Each row of this table is followed by its label. One hidden rule gives the labels. It looks at one to three of the table's principal directions, none of them among the few with the most spread.
array([-0.28, -0.22, -0.32, -0.53, 1.68, -1.64, -0.02, -0.71, 1.33, -0.37, 0.44, 2.21, 0.27, 1.59, 0.28, -0.04,
       1.61, -1.87, 1.20, 0.80, -2.37, 1.27, 1.81, -0.08, -0.48, 1.09, 1.12, 0.41, -1.32, -1.50]) e
array([-0.86, 1.73, 0.90, 1.85, 0.07, 0.83, -0.72, -0.14, -0.11, 1.48, 1.44, 0.81, -0.06, 1.34, 0.20, -0.76,
       -0.02, -1.23, -0.60, -0.09, -0.89, 1.35, 0.77, -1.52, -1.14, 0.29, 0.80, -1.00, -0.28, 0.42]) h
array([0.21, 0.33, 0.16, 0.11, -0.42, 0.75, 0.16, -0.08, -0.72, 0.37, 0.33, 0.10, -0.62, 0.18, 0.31, -0.04,
       -0.39, 0.42, -0.45, 0.23, 0.58, -0.20, -0.20, -0.06, 0.27, -0.29, 0.00, -0.14, -0.32, 1.10]) h
array([-0.11, 0.13, 0.08, -0.60, 2.24, -1.32, -0.44, -0.55, 0.77, -1.07, 0.62, 2.84, -0.38, 1.55, 0.13, 0.36,
       1.16, -1.61, 1.31, 1.59, -2.13, 0.77, 1.81, -0.33, -0.31, 1.18, 1.54, 0.61, -1.37, -0.42]) g
array([-0.11, -0.54, -0.74, -0.86, 1.75, -2.00, -0.05, -0.80, 1.08, -1.26, -0.47, 2.63, -1.13, -0.47, 0.05, 1.18,
       0.65, -0.43, 1.03, 0.72, -1.57, -0.71, 1.01, 1.45, 0.43, -0.18, 0.16, 1.44, -0.40, -1.60]) e
array([-1.05, -0.68, 0.48, -0.49, 0.64, -0.79, 0.49, -0.07, 1.07, -0.22, 0.04, 1.44, 0.11, 0.85, 0.54, 0.69,
       0.75, 0.08, 1.15, 1.07, -2.14, 0.61, 1.28, -0.92, -0.66, 1.54, 0.84, 0.64, -0.55, -0.57]) i
array([-0.61, 1.18, 1.35, 1.52, -0.99, 1.65, -0.44, 0.67, -0.38, 1.24, 0.63, -1.68, 1.48, 0.95, -0.26, -1.05,
       -0.56, -0.22, -1.10, -0.48, 0.49, 1.19, -0.37, -2.06, -0.96, 0.72, 0.53, -1.42, 0.45, 1.17]) i
array([-0.03, 1.37, 0.41, 1.20, 0.12, 0.36, -1.26, -0.27, -0.82, 0.67, 0.64, 0.72, -1.73, -0.81, 0.12, 0.23,
       -0.58, -0.24, -0.27, -0.07, 0.55, -0.60, -0.19, 0.61, -0.13, -1.13, -0.06, -0.18, 0.84, 0.48]) g
array([0.22, -0.07, -0.43, -0.13, 0.25, -1.01, -0.33, -0.56, 0.40, -0.08, -0.65, 0.35, -0.58, -1.10, -0.05, 0.47,
       0.07, -0.08, -0.07, -0.40, 0.26, -0.72, -0.23, 1.69, 0.49, -0.94, -0.50, 0.55, 0.67, -1.15]) j
array([0.63, 2.79, 0.45, 2.56, -0.75, 1.48, -2.09, 0.06, -1.87, 1.13, 0.69, -0.97, -1.55, -1.76, -0.63, -0.58,
       -1.75, -0.35, -1.76, -1.34, 2.60, -1.12, -1.47, 1.02, 0.19, -2.47, -0.68, -1.02, 1.78, 1.27]) i
array([-1.09, 0.42, 0.97, 0.42, 0.50, 0.54, 0.30, 0.06, 0.12, 0.45, 1.22, 1.83, -0.25, 1.90, 0.69, 0.15,
       0.32, -0.24, 0.58, 1.36, -2.01, 1.14, 1.50, -2.19, -1.00, 1.58, 1.35, -0.09, -1.24, 1.01]) f
array([-0.53, 0.10, 0.78, 0.31, -1.21, 1.07, 0.94, -0.14, 0.22, 1.38, 0.02, -0.95, 1.33, 1.35, 0.38, -0.71,
       -0.16, 0.41, -1.51, -0.24, 0.33, 1.13, -0.22, -1.10, -0.12, 0.60, 0.15, -0.75, -0.53, 0.73]) e
array([-0.16, 2.31, 0.86, 1.84, 0.66, 0.69, -1.31, -0.72, -0.91, 2.04, 2.10, 2.03, -1.14, 1.38, 0.89, -0.30,
       0.34, -1.89, 0.21, 0.64, -1.06, 1.05, 1.35, -0.90, -1.05, -0.29, 1.53, -0.72, -0.37, 0.72]) h
array([0.71, -2.59, -2.21, -3.01, 2.56, -3.63, 0.80, -0.01, 2.15, -4.55, -2.16, 1.79, 0.16, -1.33, -1.20, 1.45,
       1.05, -0.06, 2.23, 0.72, -1.70, -1.58, 0.81, 2.33, 1.40, 0.68, -0.36, 2.59, -0.89, -2.74]) g
array([0.32, -1.27, -0.50, -1.72, 1.17, -1.44, 0.81, -1.09, 0.80, 0.00, -0.30, 1.92, 0.16, 0.81, 0.98, 1.01,
       1.38, -0.33, 1.21, 1.24, -1.46, 0.19, 1.12, 0.75, 0.35, 0.31, 0.75, 1.09, -0.92, -1.22]) e
array([0.02, 0.62, 0.72, 0.46, -0.44, 1.08, -0.03, -0.07, -0.64, 0.79, 0.29, -0.28, 0.20, 0.52, 0.20, -0.15,
       -0.51, 0.31, -0.92, 0.22, 0.73, 0.20, -0.33, -0.63, 0.03, -0.10, 0.33, -0.47, -0.02, 1.22]) i
array([0.58, -2.42, -1.23, -2.58, 0.62, -1.45, 1.34, -0.02, 0.90, -2.51, -1.84, 0.11, 0.21, -0.98, -0.44, 1.04,
       0.18, 1.44, 0.54, 0.45, 0.24, -1.35, -0.49, 1.51, 1.43, 0.09, -0.91, 1.50, -0.43, -0.84]) e
array([-2.18, 0.47, 1.33, 1.08, 1.03, -0.28, 0.16, -0.39, 1.77, 1.47, 1.04, 2.03, 1.63, 2.55, 0.57, 0.02,
       1.02, -1.29, 0.29, 0.75, -3.49, 2.41, 2.03, -2.89, -1.97, 1.94, 1.69, -0.42, -0.63, -1.26]) f
array([0.65, 0.69, -0.53, -0.23, 2.99, -2.06, -1.29, 0.22, 0.85, -2.73, 0.01, 2.18, 0.57, 0.13, -1.17, 0.51,
       0.81, -2.34, 2.13, 1.03, -2.24, -0.21, 1.79, 0.16, -0.16, 1.04, 1.82, 1.10, -0.65, -1.22]) g
array([0.21, 1.92, 0.53, 1.70, 0.83, -0.02, -1.98, -0.31, -0.23, 0.71, 0.40, -0.01, 0.34, -0.49, -0.64, -0.31,
       -0.28, -1.63, -0.66, -0.66, 0.51, 0.11, -0.24, 0.35, -0.46, -1.12, 0.46, -0.67, 1.40, -0.62]) g
array([0.27, -4.01, -1.51, -3.40, -0.54, -1.63, 2.19, 0.22, 1.29, -1.71, -2.31, -1.43, 0.78, -1.36, 0.17, 1.07,
       0.79, 2.30, 1.25, -0.07, 0.19, -1.10, -0.85, 1.50, 1.07, 0.39, -1.69, 1.45, 0.15, -1.80]) e
array([-1.25, -0.43, 0.80, 0.33, -1.04, 0.71, 0.89, -0.16, 0.61, 1.58, -0.07, -0.53, 0.91, 0.78, 0.58, -0.07,
       -0.10, 0.92, -1.00, -0.24, -0.32, 0.91, -0.18, -1.23, -0.57, 0.44, -0.23, -0.51, 0.20, -0.12]) e
array([0.60, -0.12, -0.19, -0.36, 0.43, -0.18, -0.12, -0.03, 0.02, -0.05, -0.02, -0.39, 1.24, 0.45, -0.14, -0.21,
       0.51, -0.77, 0.39, 0.06, -0.04, 0.40, 0.12, -0.17, -0.06, 0.13, 0.51, -0.15, -0.08, -0.39]) f
array([-0.23, 0.29, 0.00, 0.14, 0.80, -0.83, -0.55, -0.26, 0.33, -0.56, -0.19, 1.27, -0.96, -0.70, -0.12, 0.69,
       -0.06, -0.14, 0.38, 0.28, -0.55, -0.64, 0.35, 0.78, 0.09, -0.26, 0.11, 0.68, 0.34, -0.56]) j
array([-0.29, -2.87, -0.55, -2.10, -2.06, 0.38, 2.66, -0.65, 0.16, 1.15, -1.34, -0.94, -0.42, -0.65, 1.45, 0.99,
       -0.14, 3.35, -0.86, -0.13, 1.19, -0.83, -1.31, 1.01, 1.11, -0.78, -1.96, 0.67, 0.02, -0.06]) e
array([1.06, 1.05, -0.27, 0.83, -0.76, 0.55, -1.12, 0.01, -1.43, 0.65, 0.16, -1.15, -1.19, -1.66, -0.11, -0.20,
       -0.68, -0.08, -0.31, -0.92, 1.97, -1.12, -1.06, 1.51, 0.43, -1.79, -0.67, -0.34, 1.26, 0.47]) i
array([0.12, 1.15, 0.57, 1.32, -1.65, 1.66, -0.32, -0.02, -1.32, 2.29, 0.97, -1.29, -0.47, 0.20, 0.69, -0.86,
       -0.44, 0.03, -0.91, -0.71, 1.29, 0.46, -0.57, -0.39, -0.38, -0.76, -0.19, -1.19, 0.45, 1.26]) e
array([1.06, -0.19, -1.60, -0.86, 1.51, -1.30, -0.34, 0.00, -0.57, -2.42, -0.02, 2.24, -2.62, -1.64, -0.36, 1.12,
       -0.14, 0.03, 1.70, 0.71, -0.47, -2.10, 0.55, 1.90, 1.01, -0.95, -0.30, 1.60, -0.54, -0.17]) j
array([-0.02, 2.99, 1.39, 2.82, -0.94, 1.99, -1.26, -0.51, -1.24, 3.75, 2.17, -0.54, 0.76, 1.91, 0.77, -1.65,
       0.05, -2.16, -1.36, -0.64, 0.34, 2.08, 0.42, -1.59, -1.31, -0.44, 1.34, -2.09, 0.12, 1.10]) f
array([-0.68, -1.96, 0.17, -1.60, 0.33, -0.36, 0.73, 1.00, 0.97, -2.34, -1.02, -0.82, 0.74, 0.29, -0.79, 0.10,
       0.06, 1.24, 0.39, 0.59, -0.13, 0.17, -0.44, -0.97, 0.02, 1.76, -0.46, 0.23, -0.32, 0.24]) g
array([-0.42, -2.39, -0.90, -2.29, 1.75, -2.65, 0.96, -0.19, 2.22, -2.60, -1.74, 1.52, 0.64, -0.54, -0.42, 1.49,
       0.94, 0.52, 1.52, 0.85, -1.95, -0.66, 0.75, 0.92, 0.52, 1.05, -0.09, 1.89, -0.34, -2.36]) i
array([-1.16, 2.84, 1.47, 3.54, -0.24, 1.32, -1.76, 0.59, 0.16, 1.52, 0.51, -1.34, 2.12, -0.37, -1.33, -0.80,
       -1.43, -1.05, -2.00, -1.68, 0.20, 0.65, -0.58, -1.88, -1.42, -0.58, 0.39, -1.50, 2.08, -0.39]) j
array([0.01, -2.03, -0.56, -1.58, -0.14, -0.89, 0.80, 0.72, 0.91, -1.71, -1.66, -1.50, 1.26, -1.19, -0.64, 0.59,
       0.04, 1.29, 0.71, -0.23, 0.17, -0.81, -0.71, 0.37, 0.41, 0.59, -0.81, 0.77, 0.66, -1.05]) e
array([0.54, -0.26, -0.83, 0.00, 0.42, -0.45, -0.74, 1.13, 0.07, -2.44, -1.30, -1.72, 0.67, -2.41, -1.97, 0.14,
       -1.11, 0.52, -0.13, -1.16, 1.34, -1.67, -1.46, 0.80, 0.56, -0.84, -1.21, 0.30, 1.53, -0.72]) g
array([0.40, -2.86, -1.19, -3.03, 1.44, -2.12, 1.53, 0.01, 1.77, -2.81, -1.75, 0.44, 1.68, 0.23, -0.49, 0.84,
       1.16, 0.42, 1.37, 0.89, -1.20, -0.24, 0.46, 0.57, 0.86, 1.36, 0.02, 1.50, -1.09, -1.67]) h
array([0.69, -0.72, -0.40, -1.02, 0.74, -0.85, -0.19, 0.10, 0.31, -1.27, -0.89, -0.46, 0.86, -0.59, -0.56, 0.36,
       0.27, -0.13, 0.57, 0.13, 0.32, -0.51, -0.29, 0.72, 0.45, 0.02, 0.06, 0.48, 0.39, -0.70]) j
array([-1.10, -0.10, 1.31, 0.54, -1.32, 1.54, 0.79, 0.39, 0.32, 1.46, 0.23, -1.68, 2.02, 1.77, 0.20, -0.99,
       -0.14, 0.50, -1.39, -0.23, 0.14, 1.79, -0.33, -2.41, -0.85, 1.32, 0.26, -1.33, -0.19, 0.91]) j
array([-1.23, -0.67, 0.55, -0.05, -0.86, 0.13, 1.24, -0.70, 0.89, 1.99, 0.17, 0.49, 0.42, 1.27, 1.28, 0.09,
       0.62, 0.53, -0.39, 0.13, -1.17, 1.22, 0.60, -0.81, -0.57, 0.64, 0.08, -0.14, -0.46, -0.56]) e
array([0.67, -1.18, -0.37, -1.45, -0.15, -0.69, 0.60, -0.40, 0.15, 0.09, -0.56, -0.33, 0.31, 0.08, 0.66, 0.29,
       0.88, 0.14, 0.79, 0.39, 0.13, -0.02, 0.08, 0.95, 0.46, 0.18, 0.11, 0.48, -0.22, -0.46]) g
array([-0.41, 1.09, 0.52, 1.17, -1.06, 1.03, 0.22, -0.97, -0.69, 2.71, 0.92, 0.84, -1.13, 0.43, 1.30, 0.05,
       -0.29, 0.25, -1.11, -0.15, 0.17, 0.26, 0.14, 0.07, -0.14, -1.07, -0.01, -0.40, -0.04, 0.59]) g
array([-0.06, -0.12, 0.16, 0.44, -2.06, 1.64, 0.62, 0.10, -1.03, 1.77, 0.24, -1.81, -0.36, -0.27, 0.60, -0.55,
       -0.70, 1.33, -1.30, -0.91, 1.75, -0.01, -1.28, -0.20, 0.08, -0.91, -1.17, -0.92, 0.51, 1.06]) h
array([-0.94, 1.18, 1.87, 0.80, -0.13, 1.44, 0.53, -0.99, -0.13, 2.71, 1.49, 1.64, 0.68, 3.35, 1.52, -0.34,
       0.45, -0.61, -1.14, 1.42, -1.19, 2.23, 1.30, -2.35, -0.85, 1.18, 1.96, -0.89, -1.50, 1.63]) j
array([0.74, 1.85, -0.13, 1.31, 0.25, 0.34, -1.62, 0.34, -1.22, -0.39, 1.00, 0.14, -1.66, -0.53, -0.56, -0.75,
       -0.44, -1.28, 0.15, -0.32, 0.75, -0.36, 0.04, 0.60, -0.03, -0.66, 0.19, -0.48, 0.08, 0.99]) e
array([-0.82, -0.43, 0.66, 0.20, -1.56, 1.12, 1.52, -0.32, 0.17, 2.25, -0.08, -0.67, 1.28, 0.72, 1.06, 0.18,
       -0.20, 1.33, -1.02, -0.21, -0.24, 0.60, -0.15, -1.19, -0.29, 0.14, -0.06, -0.28, 0.02, 0.15]) j
array([-0.14, -1.49, -0.09, -1.14, -1.51, 0.09, 1.57, -1.11, 0.04, 2.46, -0.19, -0.17, -0.32, 0.41, 1.99, 0.47,
       0.85, 1.21, -0.02, 0.11, 0.10, 0.36, -0.07, 0.70, 0.21, -0.44, -0.55, 0.17, -0.13, -0.47]) i
array([-0.04, 1.53, 0.53, 1.39, -0.45, 0.49, -1.02, -0.20, -0.61, 1.31, 0.87, -0.02, -0.88, 0.13, 0.29, -0.62,
       -0.07, -0.91, -0.35, -0.38, 0.33, 0.43, 0.14, 0.15, -0.45, -0.40, 0.29, -0.70, 0.32, 0.46]) g
array([0.51, -1.46, -1.31, -1.89, 1.93, -3.04, -0.12, -0.83, 1.68, -2.59, -2.03, 1.58, -0.59, -1.80, -0.73, 1.47,
       0.54, 0.01, 0.76, 0.24, -0.38, -1.64, -0.01, 3.17, 1.38, -0.70, -0.67, 1.97, 0.39, -2.57]) g
array([-0.37, -2.34, -0.37, -1.65, -1.61, 0.99, 2.33, 0.99, -0.23, -0.97, -0.88, -1.31, -0.01, -0.44, 0.27, 0.57,
       -0.74, 3.18, 0.02, 0.30, 0.52, -0.90, -0.87, -0.88, 0.63, 0.78, -1.23, 0.56, -0.61, 1.32]) j
array([0.86, -0.42, -1.10, -0.72, 0.92, -1.28, -0.47, 1.06, 0.61, -3.08, -0.81, -1.05, 0.85, -0.65, -1.74, -0.72,
       0.24, -1.02, 0.92, -0.49, 0.08, -0.32, -0.04, 0.67, 0.45, 0.82, -0.18, 0.29, -0.33, -0.70]) h
array([1.49, -2.85, -3.02, -3.75, 2.38, -3.80, 1.09, -0.79, 1.32, -4.06, -1.41, 2.96, -2.14, -1.07, -0.14, 1.34,
       1.68, -0.26, 2.76, 1.14, -1.40, -1.72, 1.15, 3.71, 1.97, -0.05, -0.70, 2.77, -1.97, -2.25]) f
array([-0.18, 0.17, 0.11, 0.19, 0.06, -0.32, -0.36, 0.08, 0.09, -0.03, 0.11, 0.16, -0.47, -0.21, 0.06, 0.04,
       0.17, -0.24, 0.52, 0.05, -0.34, 0.02, 0.28, 0.17, -0.24, 0.25, 0.14, 0.09, 0.17, -0.17]) j
array([1.77, 2.16, -0.30, 1.42, 0.68, 0.09, -2.10, 0.31, -1.01, -0.40, -0.11, -1.53, 1.34, -1.39, -1.51, -0.64,
       -0.68, -1.89, -0.42, -1.20, 1.72, -0.81, -0.82, 1.04, 0.32, -1.57, 0.46, -0.52, 1.49, -0.28]) j
array([-2.22, -0.25, 0.46, 0.74, -1.25, -0.29, 2.10, -2.41, 2.13, 4.82, 0.80, 2.07, 0.63, 2.90, 2.51, -0.48,
       1.61, -0.54, -1.69, -0.54, -2.56, 2.95, 1.57, -0.60, -0.97, 0.18, 0.04, -0.57, -1.39, -2.28]) g
array([0.53, -0.40, -0.37, -0.19, -1.05, 0.25, 0.06, -0.35, -0.69, 0.66, -0.97, -1.08, -0.85, -2.21, 0.21, 0.82,
       -0.92, 1.64, -0.83, -0.83, 2.03, -1.76, -1.63, 1.88, 0.93, -2.08, -1.47, 0.37, 1.62, -0.17]) i
array([-0.21, -0.25, -0.67, -0.55, 1.04, -1.30, -0.17, 0.60, 0.66, -3.13, -0.45, 1.36, -1.81, -0.66, -1.06, 0.16,
       -0.21, 0.02, 0.78, 0.44, -0.72, -0.88, 0.55, 0.88, 0.58, 0.87, -0.32, 1.02, -0.96, 0.10]) j
array([-0.04, -0.15, -0.21, -0.47, 1.65, -0.78, -0.24, 0.35, 0.63, -1.99, 0.05, 1.20, 0.36, 0.66, -0.79, 0.06,
       0.35, -0.83, 0.83, 0.79, -1.25, 0.23, 0.85, -0.65, -0.13, 1.09, 0.73, 0.40, -0.88, -0.18]) h
array([0.35, -0.16, -0.06, -0.22, -0.48, 0.59, 0.02, 0.44, -0.86, -0.02, 0.49, -0.55, -0.62, 0.05, 0.26, -0.24,
       0.03, 0.26, 0.59, 0.22, 0.41, -0.03, -0.09, -0.30, -0.08, 0.20, -0.05, -0.24, -0.22, 0.98]) e
array([1.05, -3.26, -1.50, -3.42, 0.43, -1.30, 1.47, 1.09, 0.60, -4.17, -2.33, -1.38, 0.66, -1.44, -1.16, 0.83,
       -0.02, 2.02, 1.21, 0.50, 0.90, -1.77, -1.04, 1.17, 1.64, 0.83, -1.19, 1.54, -0.44, -0.16]) e
array([0.98, -0.66, -0.87, -0.83, -0.44, -0.17, 0.08, 0.13, -0.78, -0.60, -0.46, -0.66, -1.09, -1.42, 0.06, 0.33,
       -0.21, 0.77, 0.52, -0.21, 1.20, -1.29, -0.73, 1.51, 0.82, -0.93, -0.87, 0.49, 0.38, 0.18]) d
array([-1.32, 0.56, 0.82, 1.20, -0.83, 0.79, -0.11, 0.61, 0.19, 0.52, 0.60, -0.40, -0.38, 0.50, -0.07, -0.68,
       -0.38, 0.22, -0.46, -0.36, -0.45, 0.83, 0.12, -1.42, -0.94, 0.90, -0.14, -0.75, 0.01, 0.63]) j
Here are more rows. What is the label of each one?
array([0.24, 1.76, 0.43, 1.68, -0.65, 1.26, -1.07, 0.19, -1.33, 1.36, 1.25, -0.50, -0.75, 0.02, 0.14, -0.77,
       -0.49, -0.74, -0.37, -0.52, 0.73, 0.27, -0.14, -0.44, -0.53, -0.67, 0.22, -1.01, 0.40, 1.12]) f
array([-0.41, 0.37, 0.50, 1.08, -1.98, 1.41, 0.20, -0.20, -0.67, 2.20, -0.23, -1.66, -0.16, -1.07, 0.45, -0.05,
       -1.12, 1.49, -1.84, -1.27, 1.80, -0.47, -1.53, 0.26, 0.07, -1.55, -1.26, -0.70, 1.50, 0.36]) e
array([0.22, 0.56, 0.57, 0.10, 1.17, 0.33, -0.83, 0.60, -0.35, -1.43, 0.21, 0.20, 0.51, 0.45, -0.88, -0.02,
       -0.38, -0.46, 0.11, 0.78, 0.10, 0.00, 0.03, -1.04, -0.14, 0.65, 0.84, -0.18, -0.10, 1.05]) j
array([-0.10, -1.71, -1.18, -1.56, 0.34, -1.09, 1.38, 0.11, 0.95, -2.00, -1.10, 0.74, -0.38, -0.61, -0.36, 0.67,
       -0.01, 1.18, 0.35, 0.17, -0.58, -0.93, 0.04, 0.80, 0.92, 0.26, -0.92, 1.23, -0.86, -0.72]) j
array([-0.63, -0.18, 0.64, -0.01, -0.13, -0.06, 0.52, -0.45, 0.98, 1.22, 0.18, -0.14, 1.77, 1.87, 0.48, -0.64,
       0.94, -0.81, -0.38, 0.08, -0.95, 1.85, 0.64, -1.12, -0.67, 1.15, 0.76, -0.61, -0.61, -0.60]) j
array([-1.37, -0.80, 0.53, -0.96, 1.19, -0.78, 1.36, -0.85, 1.41, 0.02, 0.66, 3.41, -0.36, 2.77, 1.18, 0.55,
       1.27, -0.26, 0.68, 2.02, -3.12, 1.59, 2.25, -1.45, -0.49, 2.13, 1.38, 0.68, -2.47, -0.01]) i
array([0.63, 0.34, -0.16, -0.67, 1.75, -0.93, -0.36, 0.47, 0.16, -1.96, 0.86, 1.59, 0.25, 1.76, -0.26, -0.38,
       1.22, -2.06, 2.24, 1.60, -2.08, 0.93, 2.09, -0.94, -0.34, 2.23, 2.11, 0.43, -2.06, 0.54]) f
array([-0.38, -0.54, 0.82, -0.07, -1.87, 2.04, 0.75, 1.25, -0.98, 0.53, 0.79, -2.29, 0.29, 1.36, 0.36, -1.29,
       -0.18, 0.97, -0.12, 0.12, 0.83, 1.23, -0.49, -2.26, -0.67, 1.59, -0.13, -1.34, -0.70, 2.42]) g
array([-0.95, -1.21, -0.31, -1.12, 2.31, -1.74, 0.41, 0.34, 1.91, -2.79, -0.52, 2.13, 0.76, 0.79, -0.89, 0.73,
       0.69, -0.40, 1.30, 1.15, -2.67, 0.31, 1.35, -1.02, -0.33, 1.86, 0.66, 1.09, -1.05, -1.32]) f
array([-1.30, 0.16, 1.03, 0.67, -1.41, 1.11, 0.59, -0.24, -0.33, 2.24, 1.19, 0.52, -1.45, 1.23, 1.53, -0.27,
       0.20, 0.66, -0.16, 0.42, -0.67, 1.12, 0.57, -1.18, -0.90, 0.70, 0.08, -0.62, -0.54, 1.11]) g
array([0.67, 0.01, 0.04, -0.24, 0.66, -0.14, -0.20, -0.11, 0.16, -0.12, -0.65, -0.69, 2.16, -0.12, -0.52, 0.27,
       -0.01, -0.38, -0.26, -0.07, 0.37, -0.13, -0.38, -0.10, 0.21, -0.36, 0.53, 0.04, 0.68, -0.65]) g
array([0.77, -0.01, -0.76, -0.11, -1.16, 0.20, 0.24, -0.52, -1.02, 0.53, -0.51, -0.26, -2.09, -2.00, 0.45, 0.56,
       -0.87, 1.39, -0.74, -0.68, 1.87, -1.83, -1.16, 2.39, 1.26, -2.13, -1.46, 0.56, 0.69, 0.35]) f
array([-0.25, 1.36, 0.92, 1.64, -1.25, 1.06, -0.30, -1.23, -0.39, 4.05, 0.69, -0.55, 0.82, 0.54, 1.26, -0.34,
       0.07, -0.56, -1.56, -0.90, 0.60, 1.01, -0.30, -0.05, -0.60, -1.44, 0.26, -1.11, 1.10, -0.48]) e
array([0.28, 0.96, 0.74, 1.25, -0.94, 1.45, -0.80, 0.60, -0.77, 0.90, -0.21, -2.64, 1.74, -0.70, -0.77, -0.61,
       -1.09, 0.21, -1.45, -1.17, 1.95, -0.09, -1.55, -0.71, -0.24, -0.81, -0.28, -1.15, 1.69, 0.58]) e
array([0.86, -3.22, -2.24, -4.02, 2.30, -3.77, 1.25, -0.59, 1.80, -4.23, -1.72, 2.77, -1.72, -0.58, -0.08, 1.48,
       1.74, 0.18, 2.66, 1.63, -1.64, -1.30, 1.21, 3.06, 1.73, 0.96, -0.40, 2.75, -1.95, -1.94]) g
array([0.42, -3.32, -2.27, -3.57, 2.12, -3.23, 1.78, -0.19, 1.88, -4.37, -2.22, 2.49, -0.83, -1.50, -0.54, 2.20,
       0.69, 1.43, 2.10, 1.21, -1.73, -2.23, 0.68, 2.32, 1.74, 0.42, -0.84, 3.07, -1.21, -2.14]) j
array([0.82, 0.95, 0.15, 0.81, -0.72, 1.20, -0.91, 0.35, -1.55, 0.59, 0.35, -1.37, -0.53, -1.03, -0.18, -0.26,
       -0.88, 0.22, -0.50, -0.56, 1.89, -0.76, -1.13, 0.32, 0.15, -1.28, -0.39, -0.64, 1.10, 1.14]) e
array([0.36, 0.42, -0.84, 0.83, -0.63, 0.11, -0.61, 0.43, -0.26, -0.48, -0.59, -1.66, -0.19, -2.00, -1.18, -0.49,
       -1.02, 0.26, -1.06, -1.84, 1.75, -1.08, -1.51, 1.23, 0.47, -1.65, -1.64, -0.34, 1.33, -0.62]) g
array([-1.00, 1.61, 1.24, 2.15, -1.91, 1.99, -0.07, -0.46, -0.93, 3.87, 1.80, -0.29, -0.67, 1.34, 1.48, -1.00,
       -0.14, -0.22, -1.22, -0.56, 0.08, 1.55, 0.20, -1.41, -1.20, -0.31, 0.21, -1.59, 0.05, 1.14]) e
array([0.89, 1.52, 0.29, 1.09, 0.91, 0.70, -1.83, 0.84, -1.16, -1.01, 0.28, -0.84, 0.54, -0.98, -1.36, -0.12,
       -1.00, -0.78, -0.03, -0.21, 1.17, -0.82, -0.72, -0.41, -0.14, -0.74, 0.46, -0.47, 1.23, 0.79]) f
array([-0.64, 3.88, 1.34, 4.08, -1.05, 2.20, -2.41, 0.88, -1.63, 1.66, 2.11, -0.89, -1.32, -0.10, -0.68, -1.77,
       -1.44, -1.45, -1.37, -1.36, 0.92, 0.68, -0.23, -1.40, -1.40, -0.57, 0.28, -2.04, 0.98, 1.90]) e
array([0.41, -0.25, -0.81, -0.60, 0.87, -1.21, -0.09, -0.07, 0.34, -1.72, -0.76, 1.01, -0.87, -1.21, -0.54, 0.76,
       -0.16, 0.13, 0.55, 0.16, -0.23, -1.31, 0.14, 1.49, 0.80, -0.39, -0.27, 1.17, -0.06, -0.65]) f
array([-0.77, -1.21, 0.35, -0.53, -1.46, 1.10, 1.49, 0.69, 0.09, 0.17, -0.24, -1.32, 0.62, 0.58, 0.27, -0.24,
       -0.33, 1.73, -0.46, 0.00, 0.16, 0.42, -0.45, -1.47, -0.15, 1.08, -0.56, -0.31, -0.47, 0.99]) f
array([-0.38, -0.13, 0.53, 0.33, -0.82, 0.80, 0.26, 0.29, 0.05, 0.74, -0.27, -1.44, 1.28, 0.07, -0.10, -0.26,
       -0.38, 0.60, -0.80, -0.50, 0.58, 0.33, -0.69, -0.84, -0.27, 0.08, -0.24, -0.56, 0.65, 0.15]) e
array([-0.36, -4.08, -1.41, -3.53, -1.87, -0.96, 3.63, -0.58, 0.84, -0.89, -2.21, 0.29, -2.12, -1.38, 1.48, 1.74,
       0.00, 4.32, 0.11, 0.50, 0.43, -1.92, -0.77, 2.41, 2.06, -0.10, -2.44, 2.17, -1.05, -0.18]) e
array([-0.72, 0.43, 0.54, 1.34, -2.17, 1.50, 0.26, -0.30, -0.78, 2.83, 0.13, -1.26, -0.74, -1.16, 0.91, 0.18,
       -1.05, 1.65, -1.52, -1.19, 1.36, -0.49, -1.27, 0.15, -0.23, -1.68, -1.31, -0.63, 1.60, 0.26]) f
array([0.46, 0.55, -0.37, -0.21, 1.62, -0.78, -0.85, 0.14, -0.25, -1.90, 0.57, 1.95, -1.57, 0.11, -0.44, 0.21,
       0.23, -1.02, 1.24, 1.03, -0.84, -0.42, 1.00, 0.37, 0.18, 0.43, 0.73, 0.61, -0.95, 0.50]) e
array([1.20, 1.11, -0.36, 0.70, 0.14, -0.03, -1.31, -0.06, -0.91, 0.55, 0.47, -0.80, 0.06, -0.64, -0.23, -0.54,
       0.20, -1.45, 0.40, -0.66, 0.88, -0.16, -0.22, 0.89, -0.05, -1.09, 0.23, -0.49, 0.78, -0.31]) h
